Which row each row swaps with, under one turn or mirror
J634: [  6  -8  -3  12  21  29  -9  12  -4  11   1 -16   0  23  -9  20  -9   8
   7]
J74: [ 10 -14   3  23  10  10  -6  -9 -17 -34   7   3  -5 -15  17   9   1 -32
  17]
J138: [  5   7 -10   4   7   5  11 -16   4  -9  20  -1   9 -16   1  -7  14  -7
   8]
J540: [ 11   7   2 -10  33   7   5  -2  -8  14 -14  11  15   2  -2  34   8 -21
   8]
J916: [-10 -31   0   6  30   2 -12   1 -25   3 -10   0  13   2   6  27   8 -16
  13]
J282: [  0  -7 -15   7  13   6 -14   6 -38  -7  19  -5 -30 -16   3  21  -1  -3
   2]
J184: [  1  -2   2  15  22  23  -6   6 -18 -35  -2  16  -9  10  11  19  -6 -18
  29]
J772: [ -1 -11 -10  10  14  12 -17  27 -31   9  14  14 -12 -11 -10  28   4 -20
   2]
J571: [  7  14 -12   5  17  18  -6   8   6 -12  18 -29 -17 -20  -9  10  -1 -21
  -2]
J284: [ 18   9 -10  10  34  25   1 -11  -5  -8   6 -37 -13 -15  15   9  -5 -11
  10]
J730: [ 18   9 -10  11  29  26   1  -3  -5 -10   6 -34 -21 -15   6   8 -12 -18
   7]
J342: [  3  -1  -2  14  29  23  -3  19  -1  13  -3 -17   2  17 -11  18   0  12
   8]
J911: [  7 -13 -10   1  27  28 -21  -2   0  -1  -1  -6   4  25  -4  30  -8 -10
   2]
J410: [  7 -13 -12  -3  24  30 -18  -6   3  -3   2  -8   6  22  -5  30  -4 -13
  -3]
J923: [ 10   4 -11   8   8   6   4 -17  -2 -10  26  16  18 -14  -2   4  12  -3
  13]
J84: [ -1  -4  -2  10  26  21  -6   5 -16 -36  -1  19  -6  12   7  11  -3 -13
  29]
J678: [ 16  -5   1  26  22  17  10 -24 -14 -11  25   8  15  -1   7   6  11  -1
  16]
J66: [ 14   7  -8   8  31  20   2  -9 -10  -2  11 -39 -13 -12  17   5  -7 -10
   8]
J738: [ -9 -11   1  18  24  22 -19   7 -14 -31  -9   5  -9   8  -2  25  -3 -18
  27]
J55: [ 25  17   8  16  34  10   7  16 -23   5   1  12  -1 -20 -15  30   4 -12
  14]
J490: [ -6 -30  -4   1  32   2   0 -10 -27   4  -9  -5  17  -2   9  23   2 -17
  14]
J694: [  8  13 -12   2  12  15  -9   8   5  -9  13 -27 -16 -19 -14  12  -1 -23
  -4]
J909: [  2  -5   2  15  23  25  -8  17  -2  15  -9 -11  -3  18 -10  17  -4  11
   7]
J817: [-22 -11  -8   8  22   0   1   5 -13  -9  11  -8 -12 -28   7  -4  11 -22
  14]
J473: [  3 -19  -2  28  33  32 -18  -5 -17 -29  19  -1   3  -6   8  11  -1 -28
  16]
J642: [ 17   7   5  31  41  31  -4   5 -25 -15   5   0  10 -15 -12  31  -4 -18
  27]
J470: [  7  -9  -4   8  27  30 -20   8  -4   1   2 -11   3  27  -9  23  -9   2
   5]
J995: [ 11   5  -4  12   5  -3 -12   9 -36  -1  10   2 -26 -17   8  28   6  -1
   3]
J775: [ 13  10   6   0  36   8  11  10 -10  13  -4  20   3 -25  -2  29   5 -18
  18]
J925: [  6 -19  -3  20  17  23 -15  -6 -15 -33  16   3  -4  -6  11  13   3 -37
  19]
J985: [ 12  -8  -9  32  28  29  -5  -6 -18  11  34  11 -19 -12  -1  16  11   5
  12]
J211: [-22 -11  -2  12  19  -1   8   6  -7   1   6  -9  -8 -27  -1   0  13 -19
  20]
J760: [ 12  17 -11  12  24  21  -8   2  -6 -11  11 -31 -25 -17   1  10  -7 -17
  -1]
J229: [ 15   8   0  -4  36   9   8  -4  -9  16  -7  18  11  -9  -5  33   9 -22
  14]
J143: [ -3 -11   0   2  19   9  -5  26 -30  10  10  26  -9  -4  -3  23   1 -11
   5]
J978: [ 15   0  -6  11   5   1 -10  12 -34  -4  14   8 -27 -13   6  22   1   2
   4]
J948: [  9 -14 -12   4  26  31 -18   0   1   1   0  -9   7  22  -5  31  -5  -9
  -2]
J927: [  3  -4  -3  17  29  24  -3  17  -1  14 -10 -16   6  17 -10  12  -4   6
  11]
J924: [ 12  -8  -3  21  18   8  17 -18  -6 -13  23  12  16  -5  10   7  12  -4
  10]
J20: [ 15  18   4   9  37  15   7  10 -17  17  -2  18  -2 -25  -8  25   5 -16
  18]
J670: [ 11   5  -5  12  10   6  13 -18   0  -8  25   6  15 -15  -2  -1  14  -9
  13]
J39: [ 14   9  -6   8  32  25   2  -9 -12 -15   8 -36 -14 -12  14   5 -10 -14
   5]
J389: [  3 -11  -3  23  24  16 -22  25 -26  15  16   6 -16 -18 -13  27   5 -15
   2]
J732: [-19  -7 -12   8  18   3   6   7 -10  -7   8  -3 -12 -31   4  -4  10 -21
  13]
J93: [ 14  16   7  18  34  11   7   7 -18  17   1   9   5 -27  -9  28   7 -15
  28]
J934: [ 14  -8 -10  25  32  19  13 -23 -16  -4  24  13  12  -4   8   5   9  -1
  21]
J632: [  6  14 -12   7  13  15  -8   7   1 -11  17 -28 -21 -18  -8   8  -1 -21
  -2]
J299: [ 13  13   2   0  35   4   7  -6  -9   8  -3  21   6  -9  -4  37  13 -26
  12]
J779: [ -4 -31   3   3  26   2  -8  -5 -24   2  -8  -1  14   6   7  31   8 -15
  14]
J468: [ 14  -1  -3  22  21  30   5 -24  -9 -12  25  19   4  -4  16   9   5   0
  17]

J490 is swapped with J211
J923 is swapped with J299
J473 is swapped with J389
J985 is swapped with J642
J978 is swapped with J184
J66 is swapped with J927
J55 is swapped with J468

